Each path below is one point turned by a fixed rotation once a step. After each direction that follows a path, write how fast that rotation turns it, in degrees per step (0 if it stays still).
Each turn is a multiple of 5 degrees from 10 to 175, or 0.
Each row of a path follows its step; steps can be skipped.
Path 1:
step 1: [ -6  18  43 -13   9  17 -13  16  18  10 -19  -4  -4   7  21  -8  -9 -17
 -26   0  21  -7  13 -14   8  -9  -6  27   8  29 -10 -10  -1]
step 2: [ -4   9   0  42 -11   9  -2 -18   9  14  -8 -38  12  -2 -10 -13  17 -14
   1  -6   7 -16   9  -1  24 -29  -6  15 -14  21 -17  20   0]
step 3: [ -2  14  -9   2 -22  22   7 -15  13 -11  -4 -23   0 -27 -16   6  -8 -14
  16 -12  -9   6  -3 -14  19  26 -15  20   4 -30 -24  -2  30]
step 4: [ 13   2 -28  -2 -11 -30   7  -4 -12  -4  11  -8  22  -2  -4  36   7 -18
  -5  14  27  -3  -3 -12 -20  31   8  12  -1   8 -22 -17  20]
step 5: [ 11  13 -33   2   3 -19 -28   3  -4 -25  27   3  -2 -15 -16   3   8  -2
  -9  -5  19   3  20  20 -29  -3 -18 -12 -13 -25   7   7 -19]
step 6: [ 32   9  -3  -1   9   1 -11  16 -27  13   8  12 -25  15  -5 -38 -12  25
 -11  13  -6   3  12   3 -14  42  -4   4   4 -15   9   5  -2]
step 7: [  2  -2  29 -19  -1 -12 -33  16  -6  37 -11  12  -9   8  -6  11  16   2
  -6   9 -21 -21  27  15 -12  -6  16  19  22   9   2   0 -15]
step 8: [  8 -20  35  13 -19   6   2 -30 -12  27 -18 -19  -2  15 -11   2  17   6
  15 -10   9  -5   4   9  14 -19  -6 -19   7 -23  16  17 -24]
step 9: [  4  -1   9 -24 -37  29  19 -24   8   7 -20   8   7 -25   5   3 -14  28
  20   8   3  -9  -7   8  22   5   6  -9   5  -5  -1 -32   7]
Directions:
[  1   2   8  -6  -2  14   9   2  -4   5   3  -2   7   4  -8   1   1   2
  -4 -11  -4  -1  12  -3  -4  -2   0   0  -3   8   5   3  -2]	55
[  1  -1  -2   4   0   2   0   8  -4   3 -10   7   5   1   8 -11  -5  -2
  -9   4  -2   8   5   3 -12  -8  -1   5  -3  -6  -6   3  -2]	65
[ -7   0  -6   3   6  -3  -2   4   1  -1   2 -13   6   5   0   2  16   7
  -3  -5  -4  -4  -1   6  -2 -10   0   0  -3  -7  -1  -3  -4]	130
[-3  9 -9  7 -3  0  4  3  4 -5 -6 -2 -7 -6  0 -3 12 -9 -5 -7  5  5  5 -7
  0  5  5  3  2  4  3  1  5]	35
[ -3  -4  -4   0  -9  -4   4  -4  -2   4 -10   0   2   5   2   7  -3  -3
  11 -11   1   1  -1  11  -1   1  -4   8  -8  -2   3  -2   9]	65
Path 2:
step 0: [ 18  19  17  -8  46   1   0   3 -14   7 -21  -3  -5 -13  -9  -4   8  -3
  11  -6 -12  13 -13 -12   3   3  14  31   2  14 -19 -26   4]
step 1: [ 17  -8   7 -34 -18  15   2   4  -1  17  17  -4  20  -5   2  -6  20   1
  11 -14  -3 -17  15  -3 -32 -14  -5  15 -23   6  -9 -14  24]
step 2: [ -2  -4 -12  -4   6 -20 -12 -17  24 -16  -2 -25   8  15  -9  23   7  -6
  -4 -29  10   8  -8 -13 -23  -6  -1   3 -27   6  31  15  -6]
step 3: [ 16 -13  -3 -21  31   2  -4 -12  -5 -16   0  27   1   5  -7  -8 -20  -9
   0  12  10   4  -5 -22 -25  25  -8  -7   2   0  -1  -2 -39]
step 4: [-14  24   2  -3   0  -4 -12  33 -11   7  26   0  -6   5  -2 -23 -11   0
   0   6   0  14 -11  -6 -23  12   2  29 -20 -18 -31  11   0]
step 5: [-31  17  12 -13  19  -2   2 -19 -10  -1 -13  -3   8  -4 -21   7   4  -2
   0   2 -32 -19 -17 -17  -3 -27  -3  29 -13   2   4  -7  19]
step 6: [ 17  -4  13 -29 -17  -1 -22 -15  22   8 -17   0  24   4  -9  -9   2  -2
   2 -10   5 -17   7   3 -17  -5  11   7   0 -28  13 -35 -14]
step 8: [ -4 -17  -3 -21  20  -9   8 -22 -13  -9   5  19   6  18 -10 -19   0  -8
 -28  -7  -2  15 -16  -9   8   4  -6  28  18  -1 -19  30 -11]
step 9: [ 14   8  -3  10  -6 -12   3  13  -3   7   5 -11   6  -1 -27 -41  -5  29
  -8  10 -12 -31 -23 -13 -17  14  17  14   0  -8 -12  -4   7]
Directions:
[  2   4  -5  10  -4  -9  -5   6   3  -3  -7  -6  -2   0   2  -4   8  -5
  11   0   4   3 -13 -10  -2   0  -4   1   6  -2   1  -1   4]	155
[  4   6 -13   2  -1   8 -11   5   3   7   5   3  -2  -7   8  -5   4   6
  -3  -1  -2  -5   2   4  -6  -2  -8  -3  -1   0  -7  -4  -5]	125
[  4   3   5  -3  -7  -1  -5  -5  12  -8  -3  -3  -5   5   1   2 -12   4
   4  -9  -5  -8  -1  -1  -2  -1  -5 -12   1   1   4  -1  -2]	90
[ 3  7 -9  0 15 12  2 -6 -1 -6 -6  2 -3  3 -2  4  6  0  7 -1 -8  0 -3 -2
 10 -2  1 -3 -5 -3  3  5  0]	145
[ -1   2   5 -10  10  -7   0  -2   3   1  -7  -6   1  -1   6  -3   5  -1
  -1   6   0  -4  -2   6 -13  -2   7  -8   1  -4  -7  11   2]	0
Path 3:
step 0: [-14   7  -1   4  16   8  -8 -10  27 -30  12 -14 -14  -6   6   3  29  16
  10   9   5  18   9   2  21  -8  -7  12  -4  -5   0  -5 -19]
step 1: [-12  -8   5  13  15  12  -2  -5  20  -4  23  -3   9 -19  12  -4  24  12
  -5   4  -4  36 -11  13   8  11  -7   1   8   6  18 -11 -17]
step 3: [-10   8   9  18  18 -14 -21  -7  16   1   8  12   8  13  14  10   7  17
   2   1   9  22   9 -20  19   8  25  -5  11 -20   7 -15  -2]
step 4: [ -6 -12  12  15   2   6 -28 -15   7  -3  11  21  16  -2   0   9   1   4
   5  -9  -2  17   2 -21  -9  28  12  -8   9 -22   5  -5 -29]
step 5: [-14   3  -9  -5   9  24 -24 -10   3 -10  -1  22  22 -12   3   1 -10  -5
  30 -12  -6  -6  -6 -16   2  17  15   1   8 -17  15 -15  -2]
step 6: [-17  10  -3   1  10  16 -36 -10   3 -17 -19   8  -4   0  10  17  -2 -12
   6  10   4 -15  -3  -1  21  18  13  18  17 -14   6  -9  -7]
step 7: [  1   2   0  22  -2  29 -32  -3   0 -25   2 -14  -6 -13   7  -3  10   6
  -3  -2 -13 -14   1   8  10  18  -1  13  16 -23  -2   2 -18]
step 8: [ -3 -18 -15   5  -9  34 -18   5  -1 -28   5  -5  11 -12  18 -20  -3  11
  10   5  -7   9   5  15  27   3   0   5  19  -3  11   3   0]
step 9: [-18  -3  -1 -12  -7  13  -6   0   1  -8  -9 -32   5  -2  14  -2   1  14
  -5  16  -3  14   3   2  31   2  16   0  31  -7  26   7  -6]
Directions:
[ -3  -2  -5  -4  12  -6   1  -5  10   3   8  -1  -6   1  -2  -8   5   3
   0   2   8   1  -5  -5  -3   8  -3  -1 -11   6  -4  -8  -2]	20
[  9  -4  -3  -6   4   7  -4   5   1  -4  -1   4   2  -1  -4 -11   5   4
  10  -8  -7  -1   2   3 -12  -3   6  -3   2   0  -5  -2   9]	125
[ -5 -15   3  -2  -8  -1  -3  -6  -3  -7   7  -2   4  -7   3  -2  -2   0
   5  -2  -1   7   6 -10  -3  -9  -8   4  -5   3  -1   1  -5]	95
[  6   0  -3   3   4  -8  -3  -2   1  -3 -13   1   1 -14   2  -3   8  -7
  -6  -7  -2   0  -4   4   5  -5 -11   4   0  -3   0  -8   1]	60
[ -6   6   2   2  -3  -8  -7  -2  -9  -1  -6   9   3  -4 -10   2  -5   4
  10   3   3  -2 -10  -6  -4   4  -3  -3   3  -1 -11   0  -1]	45
[  4  -3   3 -11  -3   3   4 -10   0   0 -11  -1  -5   1 -13  -2   4   4
  -2   3  -5  -2   6  -1   2   2   1  -7  -2  -6   1   1 -14]	155
Path 4:
step 0: [-29  -4 -23   0  -7  20   5  14  -6  11  14 -22  24  26  -2 -13  -1   9
  17 -11 -13 -14   5  -7  12  10 -33  19   2   6 -11  16 -13]
step 1: [-12   2  22  -3   0  -3  -4   6 -25   6   6  22  22 -20 -51  11  -6   2
 -11   1  12  -3  -5  -5  -3  24  -9  -7   4   7 -20  19  -2]
step 3: [ 24  10 -22  -4 -15   6  -5  10  -2 -15  23 -13 -11  11   2 -20   4  -3
  -4   1  23 -29 -16  20  -2 -21 -12  23   8  18   1 -23 -14]
step 4: [ -2   0 -12  -4 -13   4 -18  12  12  -3 -19   2  -7 -42  -6 -23  -6   0
  21 -16  -8   0 -16   4  -7  20  -4 -26  11  24  -9  -3 -24]
step 5: [-29 -34 -22 -24 -28  -4 -11   0  -1  15  -9   3 -16   3 -13  23  -2  -5
  -4  -3 -36   6  18  -1   6   5   7  12  12  -8   4   5  -5]
step 6: [ -1  17   9 -14 -14 -14  43   4 -15  15  -6   9  10   7 -27   4   2  -8
  -6  18   6   2   5   8 -23 -18   2  32 -11   1   4  -9 -23]
step 7: [  4  -4   3  14   2  -3   8 -19  14   9  -6  -9  16 -15  16 -10 -24  22
   5  20  10  16 -13 -26  -3  16 -29  17 -15  26 -11 -19 -10]
step 8: [-19   3 -14  12 -34 -13 -30  -8   5  -4  25 -14   1  13  -4  21  -8  16
   9 -11  21 -12 -21   3  18  16  -9  11  13  -2 -13  14   5]
step 9: [ -9  20   9 -10   3   6 -16 -15 -15  -4  -1  16 -24 -19 -36   3  -9   6
  19   9  20  13   6  37 -16  -5   2  -7  19  -6   8  10  -5]
Directions:
[ 11   5   3  12  -3   2   8  -1   2   2   3 -12  -3   2   3  -7   0  -5
  -1  -1  -5   3  -6  -7   3  -3 -10   1   8   5   2  -5  -4]	95
[ -6   3   3   8   0   7 -10   7  -2   4   1 -10  -4  -4  -3   1   2  12
   3  -7  -7   1   7   4  -4  -5   2  -2   0  -7  -3  -1  -9]	80
[ 2 -4  4 -4 10  7 -1  6  0 -1 15  5  2  3 -7 -3 -4  0  1 -8  0 -2  2  3
  2 -4 -4 -8  6  7 -3 -4  9]	40
[  1  -1  -5   0   2   2  -4   0   3 -10  -5   4 -11   3   6   0   2   1
   6  -3   4   0  -4  13   2   5   2  -4  13   1  11  -3  -6]	65
Path 5:
step 0: [  7  39   8  -9  28  12   7 -24   1 -28   2  15   3 -21  -9 -15  17 -12
  14   1   7   6  17  21  14  15  -1   1  -7   3  17  -7  -3]
step 2: [ 10  18  -8  -5   4 -14  15   7 -13 -23 -25  -7   0 -29 -29   7 -16  18
  13  31  -2   3  18  -4   8   1  12  15  15  15   1  12   5]
step 3: [ 22  13  10  -1  -2   2  24   0 -15   0   0   5  16 -34  -5   3  -2   1
  30  -7  36  -1 -35 -16   0  -1  -4 -11   1 -15   5  -9   5]
step 4: [ 33  24   0 -13  -8 -13 -10   4  10   3 -27  -4  -8  30 -18  -7 -16   9
  17  -9  14  -4   5 -31  -4  12   9 -12  14  -4   5  17  12]
step 5: [ 10  22  -8  11  -6 -13  -6  21 -16 -14  22  17  17   2  11   1   5 -10
  46   1  -4 -16   3   1  23  13  19  11  11  -8  14   8   9]
step 6: [  2  22  19 -20   5  11 -40 -21  17  -3   5  21  -2  -9 -19  -5  15 -15
  32 -10   5  14  -1 -18   9   2  -9  -8   2   8   3 -10  11]
step 7: [  6  31  41   6 -14   0  -4   2   9   8  -2 -15   5  -2  -5  14   7  -5
  11  18  -1 -19  38  -4   2  18   8  15   8   5  20  -1 -20]
step 8: [ -4  24  -5   6   3  -5  -5  -8   3  -1   0   7 -14 -55 -19   5   9  19
  13   9   4  10   4  24  13  28   1  -5   8  -5   8   8  13]
step 9: [ 20  24  15  27  12  17  14  -9   1 -10 -22  -6   2  -3 -16   9  19  23
  18  12  18   2  -5 -18 -13 -12 -12 -19  13   6  13 -16  -7]
Directions:
[  8   1  -5   2   0  -7   8   6  -4   3  -1  -1  -7  -5   1   5   2 -10
   0   1  -8  -3  11   0   9  -4   6  -1  -7   5  -2   9  -4]	135
[ -1  -5   1   3  -5  -3   6   6  -5  -3  -9   2  -8   4  -2 -10   7   4
   3  -3   2   5  -9  -7   5  -3   4   0   6 -12  -3   4  -7]	55
[ -3   2   8   6  -6   7   1   4   9  -2  -6  -6  -6   0   4  -3   0   2
   4  -4   2   1   5  13   9 -10  -2   1  -1   0   0  -3  11]	40
[  3  -2  12  -5  -8   0  -1  -6   0  -9  -1   7  -9   0   0   0  -3  -1
   1   7 -13  -4 -10   6   0   3   0   3  -7   4   4   0  -4]	60
[ 10 -10  -2  -7   8   7   8   4  -7 -10  -5  -8   5  -1  -4  -4 -11   0
  -4   3   5  -2  -2   4   7   0  -6  -3   2   3   1  -1   0]	40
Path 6:
step 0: [ 16  15   4 -11   3  16  23  22  26  28 -27 -28   3  -1  22 -16  12  -6
 -13 -27  14  -4  -6 -10   0  23  -7   7   4  12  -3  -6  11]
step 1: [ 26  -3  -7   5   2   5  21  33  12   5 -13  -9  -5 -25  19  -8  13 -13
   5 -45  14 -12  -2  17  -2  12  -8  11  17   4   1   0  23]
step 2: [ 25 -16 -29  -5   9 -15  32  17 -25 -16 -22   6   9 -22  12  -6  20  -9
   7 -23   8 -24  12   4   5   8  -8  10   8   9   2   4  15]
step 3: [ 17 -10 -37  -7  11  -3  25  -1 -36 -13 -24 -18  17 -12   7   4   0   9
  -3 -14  36  -5   4  -5   2   1   7  15 -15  20   4  -1  -8]
step 4: [ 24  10 -23   0  -1   6   4  15 -20 -16 -10 -36   1   3  31   1  -4   4
  -7  10  35   2  -7  11  15  -6  22  24 -15  14   2 -11  -7]
step 5: [ 11  26 -19  14 -11   0  11  23  -9   4 -14 -20  -2  12  37 -19   2 -13
  15   0  -7   6   0  11  27  -9  28  16 -12  16  -7 -17  -7]
step 7: [  6  25 -10   7 -14  -3  30  28  -2 -21  -2 -20  16  -1   2  -5   1   7
  15 -27   0  12  -5  24  -7 -13 -26   0 -17   6 -13  30   5]
step 8: [  3   8 -27 -21  -9 -11  42  15  -6 -22 -13 -16  11  20   9   1   4  10
  -7  -3  -9  -1  -6  25   3 -27 -25   0  14   6  -4  23   0]
step 9: [  5   3 -31 -13   1  -7  45   7   2   0 -19 -28   7  22  -2  -8  -6  24
 -18  -4   1  11  -2   9  -7 -17   5 -10  29  12  -2 -13 -16]
Directions:
[-4 -6 -1 -8 -4 -8  0 -8  0  2  4 -7 11  1 10  2 -4 -6 -8  9  7  0 -2  5
 -5 -1  0 -4  1  5 -3 -6 -9]	70
[  9 -11  -4  -2   8  -2  -3  -2  -9  -7  -4  -2  -4  10  -7   8   3   2
   0  -1   3   3   0  -2   4 -11  -9  -5   0   1   3  -2  -5]	65
[  7   1  -4   1   6   8  -4  -2   8   3   2   4   6  -6   2  -5   2  -7
   9  -1  -2  -2   1   3  -2  -4 -14   0  -2  -3 -14  -5  -3]	65
Path 7:
step 1: [-13  16  19  23 -24  12 -10   4   2  -2 -20 -13 -11   2  10  10 -11   7
 -29  22 -12 -19 -32 -11  29 -13  14  -5 -28  -6   2   4  20]
step 2: [  0  21   4 -32  16 -27 -36  -3  29  -6   4  -8  -8  -4 -14  10   7 -13
  -4  -4  10  -4  -5 -15 -24   8  15  -7  14 -12 -12 -28 -27]
step 3: [  7 -30 -13 -12 -29  23  -1 -12  -4   4  -6 -16  -2  -5 -10 -10 -17 -29
   8  -4 -17   1  14 -25  17  14  19  -5 -14  28 -10  33  -7]
step 4: [ -6  -1  38 -11  -8  18  12  25   9   3  30  16 -24   2   8  12  12  -3
 -12  20   7 -15 -41   2   2 -17  -2 -10 -21  -9 -11  -9  -8]
step 5: [-15  10 -20  -9  21 -19 -12 -12  20 -11  10 -17  -7  -8  14  14 -14   2
  -7  -6 -24 -17  14 -16  16  27  20  -7  14 -40 -13  14  -8]
step 6: [ -2 -11  16 -13 -20  27 -14 -24 -16  16   4  25  -2  -4 -37  10   0  -6
  17  -5 -13 -16  21  -6 -23 -10   8 -11 -18  11  10   9 -29]
step 7: [ 12 -12  -4  17 -20   1  14  42 -10 -19   6  -1   0  -9  24  12 -19 -10
  12  22   8  -4  -9 -15  10  -2  -6  -5 -26 -33 -28  -8 -11]
step 8: [-29   8  -2 -46  20   3  -9  -5  16  17  30  10  25  -4   7   9 -25  33
  -7 -15   6 -19   5  -5  -1  16  -2 -12   5  -4  -1   2   1]
step 9: [ 27  -2 -16  11 -30   3  -3 -20 -31  -1  24  -2   8   7  -7  18  -1 -22
  -2   7 -14 -16  15  -5 -25 -11  11   9  -4 -22  25  29   5]
Directions:
[  4  -1 -10  -1  -5   8   9 -12  -1   8   2   3  -1   7  -5  -5  -3  -4
  -1  -6 -12   0  -2  -7  -3   0  -4   4  -4   1   3  -8   2]	125
[  4 -13   3   6   0   3  -6   0  -1  -4   4   2   7   0  -9  -2  -1  -1
  -9   0  -6  -5   2  -3  -2   4  -8  -7   8   8   7   9  -2]	125
[ 4 -5 -2  0  4 -2  9  8  0 -1 -1 -1  6  1 -7  1  6 -3  3  6 -4  3 -3  0
 -6 10 12 -8  6 -8 -2 -9  6]	145
[-6 -2  4 -1 -8  7 -2  0 -4  2 -1 -1 -4  8 -3  1 -6  2  0  2  3  9 -1  9
  0  9  8  1 -5 -1 18  4 -1]	135
[  2   3 -11   3  -6  10   2  -2   7   2  -7  -9   0  -6   4   7   1   3
   2   4   0  10   0  -4   6   3  -7  -9   7  -5  -1   8  -1]	160
Path 8:
step 0: [ 19  -9   0   4  -8  17   3  19  12 -17 -29  -5  -5  19 -26 -18  10   0
 -20   0 -16 -27 -27  17   2  23  14  14  18  16   8   5  -9]
step 1: [-13  17 -20  11   9 -15   2  -3  -6  24   1 -29  -1 -20  -9 -11   2  -6
  14 -23   7 -11 -14  -3  -9  26 -23  17 -14 -32   7 -26   8]
step 2: [ -1   1  10  14 -14  -6 -22  19 -31  16  12   1  19   8 -32 -10   2  -3
   4  15 -20  -1   2 -10  17 -45   4  20  11   8  -5  -5 -11]
step 3: [-17  -3   2 -20  15  12   2   8  30  18  -1  -8  -3 -11  26 -24 -23   6
 -10 -10  14 -19 -10 -20  25  11  27  14   0  21  -5 -10 -21]
step 4: [-27 -29  -8   4 -16 -24   9   0 -28 -10   1 -21   3  20 -12  -1   3 -10
  -5 -14  -5  -1  -3  39  24  22 -11 -12 -13  14  -4  -7  -5]
step 5: [ 48  -4 -17 -11   6   2   8  16   6  18  -8  -3  18 -12 -17  -9  -3 -10
 -34  -6  -6 -10  17 -13  12   0 -32   3  15 -13   3 -11  -9]
step 6: [ -7  -1  18 -24 -25 -15  -6 -12 -12  16  23 -12 -42 -14 -17   8  -1  -6
   7 -20  12  -9 -19  -8  -4 -11  19   9  18  -9 -15 -17  -9]
step 8: [-20 -21   0   3  12  17  -9  -2   5  14 -37  14  -3 -34   0  -2   3 -18
 -10 -19 -13 -11   4  23  16   2   1  -9  -2 -11 -24 -30   8]
step 9: [ 13   2  26 -22 -16 -10  27  15   1  19  32 -18  17 -11  -9  -1  14  -4
  12  -7   2  18  25  25   1  -7 -17  15 -12  22   1 -11   3]
Directions:
[  2  -8 -13  -7   0  -3  -6   1  -1   0  -2   0  -4   6  -1  -1   3   9
   2   6 -14   4   6   2   1  -9  -5   6  -6   0   4   5  -4]	140
[ -3  -6  -1  -3  11 -10  -2   3   2   1  -5  -3  -6  -5   9  -7  -3   3
  -3  -5   4  -3   3  -8   0  -2   3  -3  -5 -16  -1   0   7]	160
[ 14   4  -2  -2  -4  -7  -1 -10  -1 -10   3  -4 -10  -2  -7  -1  -1   0
  -8   1   0  -7  -5   1  -5   5  -4  -1   5  -6   5   4  -2]	65
[-9 -3  6  2  0 -6 -4  3 -4  4 16 -5 -6  0  5 10  2  5 -1  5  1 -1  2  6
 -1  9 -7  4  0  0  8 -2  6]	140
[ -1   8   2  -5   8  12   4  -2 -11   6  -3 -13 -10   2  -2   1  -5   1
   1  -4   2   3  -1   5   2  -5  -2  -5  -5   3   5   5   2]	140
[-9 -1 -9  3 12  3  8 -5 -2 -7 -2  3  1 -1 -8 -3  9 -7  1 -4 -6  1  8  2
  4 10 -4  0  6 -4  5 -2  4]	100
[ -4  -3   0   3  -8   3  -1  -2  -1  -2 -14  -3  -2  -5   8  -9   4   7
  -7   9   3  -3   4   9   2  10  -1  -5  -2   7  -3   2   2]	90
